Z: rows in 3 groups, each row roughly a mix of its group's directions (some rows in no group)
Z (113 x 11)
array([[-19,  32,   2,  -5,  -6,  -2,  14,  10,  -7,  21, -14],
       [-20,  -9, -14, -14, -20,  12, -23,  -3, -10, -16,  13],
       [  6, -34,   4, -22, -13,  14,  -9,   9, -12,  -9,  -3],
       [ -7,  35,  15, -14, -13, -10,   6, -18, -11,   4,   7],
       [ -9,  14, -10, -12, -22,   5,   8,   8, -34, -13,  -4],
       [-21,  13,   2,   6,  -3, -17, -15, -34,  -4,  -2, -13],
       [-13,  18,  38,  -8,   6, -13,   8,  -9,  -4,   9,   8],
       [ 25, -21,  17,  -5,  11,   2,  -1,   4,  12,  27, -11],
       [ 13, -15,  18,   4,  24,   1,  -8, -16,  23,  11, -14],
       [-28,   8, -15,  19,  -5,  -8,  -2, -30,   3,  -8,   1],
       [ -9, -20, -17,  13,  -8,  15, -30, -10,  -5, -12,  10],
       [ -9,  10,   9, -31, -17,  17,  -4, -17,  -1, -19,  -5],
       [-26,   4,  18,   4,   1,  -9,   0, -31,  -4, -11, -17],
       [-18,  -2,  -5,  18,   1, -23,  -8, -33,   3,   5,  10],
       [-12,   1,  -1,  26,   0, -19,  -7, -20, -14,  26,  -2],
       [-24,  28,  11, -16,  -7, -18,   9,  -8, -15,  -2,   2],
       [ 17,  -6,   8, -16,  -6,  23,   0,  31, -11,  -2, -14],
       [ 31, -25,  12,   8,  18,   3,   0,   6,   8,  14,  -6],
       [-20,  18,  -7,  -7, -24, -15,  -7,  -4, -28,  -4,  -1],
       [ -9,  -3,   5,  24,  13, -28,  -7, -19,  -1,  20,  -9],
       [-26,  22,  -6,   3,   1, -14,  24,  -8,  20,  -6,  -8],
       [ 17, -20, -19,  -3, -10,  18,   0,  26,  15,  -3,  -9],
       [  5,  -2,  -4,  30,  21, -12,   8, -13,  17,  -3,  21],
       [ 12, -19,  -3, -12,  -2,  14, -30,   6, -13, -22,   8],
       [ 10,  28,   6, -14,  -4,  -7,   9,  15,  -5,  31,  -6],
       [  8, -20,  -3, -16,   2,  19,   3,  35,   0,  -5, -11],
       [ 16,  25,   3,  -3,  14,   3,  17, -13,  13, -17, -22],
       [ 12,  -7,  24, -15,  15,  28,  -6,   4,   5, -21,   0],
       [-14,  32,   3,  -1, -16,  -7,  24,  -5,   1,  16,  -7],
       [-13,   1,   1,  26,   1, -12, -10, -17, -20,  26,  -4],
       [  8,  11,  11,  21,  26, -11,  12, -20,  18,  -3,  10],
       [ -1,  22,  -2,  29,  22, -19,  12, -10,   7,  -4,  -4],
       [  8,  12,  -4,  -9,   9,  20,  23, -16,  23, -18,   6],
       [ -9, -19,  21, -24, -14,   1,   5,   4, -12,  25,  -7],
       [-24,   6, -17,  29,   2, -14,  -3, -21,  -2,  -5,   2],
       [ 34, -15,  15, -14,  10,  17,  -1,   7,   9, -14,  -3],
       [  5,  -6,  10, -25, -16,  10,  15,  31,  -2,  14,   3],
       [-28,   5,  -1,  13,  -3, -16,   3, -32,  11,   6,   6],
       [-10,  18, -16,  -1, -23, -18,   0,  15, -26,   5,   2],
       [ 28, -12,   2, -18,  14,  13,   2,  26,   8, -10,   0],
       [  8, -22, -11,   1, -14,   0, -23,  10, -19,  25,   4],
       [ 18, -14, -15,   8,  15,   5,  -2, -12,  34,  -6,  -9],
       [ 16, -18,   7, -11,  14,  24,  -6,   5,  21, -22,   3],
       [  4,  28,   9, -18, -11,   1,   7,  19, -23,  14,  -7],
       [-13,  -1, -33,   2, -24,   3,  -1,  15, -18,  -2, -10],
       [-13,   9,  18, -17, -15, -27,  -4,   6,  -4,  24,   2],
       [-13,  -5,   5,  15,   9,  -6, -15, -41,   2,  -6,  -4],
       [-10,   8,  10,  11,  11, -30,  13,   3,  -1,  27, -13],
       [ 14, -13,   9,   1,  21,  19,  -2, -17,  30,  -9,   2],
       [ 18,  -6,  16, -19,  15,  23,   7,  16,  19,  -7,  -7],
       [-14,  19,   8,   7,  -6, -24,   5, -31,  -3,  13,   6],
       [-17, -11,   7,  16,  -5, -14, -17, -17, -17,  26,   0],
       [ 33, -15,   5, -10,   1,  26, -12,  15,   1,  -4,   2],
       [-17,  16,  -8,  20,  -4, -14,  -2, -33,   6,   4,  13],
       [  4, -10,  26,   6,  24, -15,   5,  -8,  14,  23,  -4],
       [-10, -20, -22,  12,   6,  -9, -11, -20,  21,  -5,  17],
       [  9,  26,  22, -23,  -4,  -8,   9,  12,  -7,  19,   0],
       [-14,  25,   9, -20,  -2,   5,  19, -21,  -2, -20,   0],
       [  2,  -3,  29,  -3,  26, -15,   4,  13,  12,  16, -11],
       [  6,   7,  12, -38, -20,  17,   2,   7,  -5,   6,   8],
       [ 17,  -6,  11, -30,   5,  19,  -1,  10,  22, -13,  -7],
       [  0, -16,  10,  -2,  18,  26,  -3,  -9,  27, -13, -13],
       [ -5,  -3, -28,   0,  -3,   8,  12,   2,  19, -31,  -9],
       [ 15,  16,   5, -21,  11,  14,   5,  27,  -4, -21,   0],
       [-18,  24,  29, -15,   0,  -2,   9, -10,  -6,  -1, -17],
       [  0,   7,   6,   5,  -7, -35, -16,  -7,  -8,  17,  22],
       [-16,   1, -14, -10, -27, -13,   0,  19, -15,  20,   5],
       [  4,  -5, -27,   3, -22,  18, -24,  -3,  -5, -16,   1],
       [ 14,   7, -11,  -9, -17,  37, -11,  10,   3, -10,   9],
       [-10,  16,  36,  -7,   3, -18,   3, -13,  -8,  14,   5],
       [ -1,   0,  19, -31,  -8,  27,  -5,   9, -15,   3,   9],
       [-17,  13,   9,  22,   8, -22,   6, -22,  -1,  19,   1],
       [ 16, -23,   0,   2,   9,  16, -12, -15,   5, -30,  -7],
       [ -2,   7,  10,  24,  23, -22,   6, -24,   5,   9,   4],
       [ -6,  28, -20,  18,  14,  -1,   7,  -2,  15, -21,   8],
       [ -7,  23,  -1, -19, -18, -14,   2,  30, -12,   1,   2],
       [-17,  15,   1,   5, -16, -10,  -2,   3, -33,  21,  -6],
       [-21, -18,  -9,  -3, -16, -16,   3,  19, -12,   1, -25],
       [ 13,  10,   4,   9,  22,  -1,  29,  17,  18,   9, -11],
       [-10,   5, -12,  12, -19, -27, -15,  -2, -14,  11,  21],
       [ 24, -14,   1,  -6,   2,  22,  -6,  30,  -6,  -9, -12],
       [-24,   9,  19,   6,  -2, -25,   4, -27,  -4,   6,  -3],
       [-15, -11, -17,  -1,  -8,  10, -25, -18,   3, -15,  23],
       [ -6,  27, -17,   5, -14, -22,  13,  -6, -14,   0,  18],
       [  8, -20,  -3,   5,   9,  22,  -5, -13,  24,   4, -25],
       [ 30, -11,   2,  -9,  13,  26,   4,  17,  12,  -8,  -3],
       [ 10, -17, -13,  -8, -12,  34, -13,  18,   4,  -7,   3],
       [ 17, -16,  13,   3,  38, -10,   8,  12,   6,  -2,  -5],
       [  7, -11,  27,   5,  17, -10,  15,   5,  -7,  25, -17],
       [ -2,  -7, -22,   0, -19,  14, -10,  21, -29,  -1,  -2],
       [-20,   0, -12,  22,  -3, -29,  10, -16,   8,   4,  12],
       [-33, -18, -11,  13, -12, -10,  -8, -20,  -2,  -7,  -8],
       [ 21, -10,  13,  -6,  20,  15,  -1,  -8,  30,  -7,  10],
       [ -5,   9,  -8,  13, -10, -30,  -2,  12, -25,  17,   9],
       [ -7,  18,  12,  12,   3, -29,   7, -19,  -3,  24,   0],
       [-18,  23,   5, -15,  -1,   3,  24, -16,  18, -13,   4],
       [  7,  15,  31, -23,  12,   8,   4,  -7,  14,   1, -16],
       [-16,  -9, -33,   0,  -1,  -3,  -1,   0,  24, -16,  14],
       [ -7,   9,  28, -31,  11,  10,   7,   0, -10,   6,  15],
       [  7,  -4, -29,  12, -12,  11,  -6,  19, -28,  -4,   2],
       [ 31, -10,   9,   4,  19,  -6,  -8,  11,  -4,  18, -20],
       [  7,   9,  11,  -1,  30,  12,   5, -12,  14, -27,  -7],
       [-20,  -4, -16,  16, -16, -14,  -7,  -8,  -5,  22, -22],
       [-19,  17,   9, -13,   9,  14,  17, -14,  10, -27,  -4],
       [ -9, -20, -13,  22,  10, -19,   7, -14,  22,  13,   0],
       [  0,  10,   5, -27, -10,  23,   2, -21,   9, -16, -15],
       [ 15,  -8, -20,  22,  14, -17,   9,   1,  26,  -3,  -5],
       [ -5, -39, -18,   2, -15,   4, -10,  11, -11,   0,   3],
       [ 14,  -5,  10, -13,  17,  28,   5,  -2,  21, -19,  -6],
       [  7,  17,  34, -11,  22,   4,   8,  -3,  16,   7,   4],
       [ 10, -20,   1, -17, -19,  26, -14,  10,  -5, -10,  16],
       [ 18,  17,  -5, -10,  12,  11,  10,  22,  21, -20,   9],
       [ -6,  -6,  13,   9,  20,  -2,   8, -18,  25, -25,  12]])

which group is each row in? (one row of each group first)
[-11, -26, -29,  21,  -8,   1,  -9,  -3,  -3, -14,   8] => <109>
[ 22,  -4,  10,  -6,  12, -21, -22, -11, -13, -21,   7] => <68>
[-12,  26,   5,  -7,  -7, -25,   6, -19,   3,   1,  23] => <128>

[31,  0,  9, -1, 31, -2, 10, 14, 12, -7, -1] => <68>
[  8, -28, -16,  10,  15,  12,   5,  13,  26,   4,   1] => <68>
[  2,   1,  16, -31,  -3,  27,   4, -10,   8, -18,  -7] => <128>
[ 19, -12,   4,   4,   9,  -6,   8,  25,   7,  30, -14] => <128>
[ -4,  25,  26,  -3,   8, -13,   6,  -9,   0,  28,  -6] => <109>
[-16,  10, -17,  15,  -8, -10,   1,   8,  -8,  36,  -2] => <109>
[ 25,   0,   1, -12,   6,   0,  -2,  13,  21,  32,   2] => <109>
[ 23,   3,  25, -33,   1,   9,   1,  -3,   8,  -1,  10] => <128>
[-23,   8,   2,  25,   1, -18,  15,  -2,  -8,  14, -22] => <68>
[ 18,   0,  -8, -15, -12,  21,  -9,  17, -23, -20,   0] => <128>
[ -5, -12, -11, -10, -21,  -3,  -9,  27, -13,  19,  17] => <109>
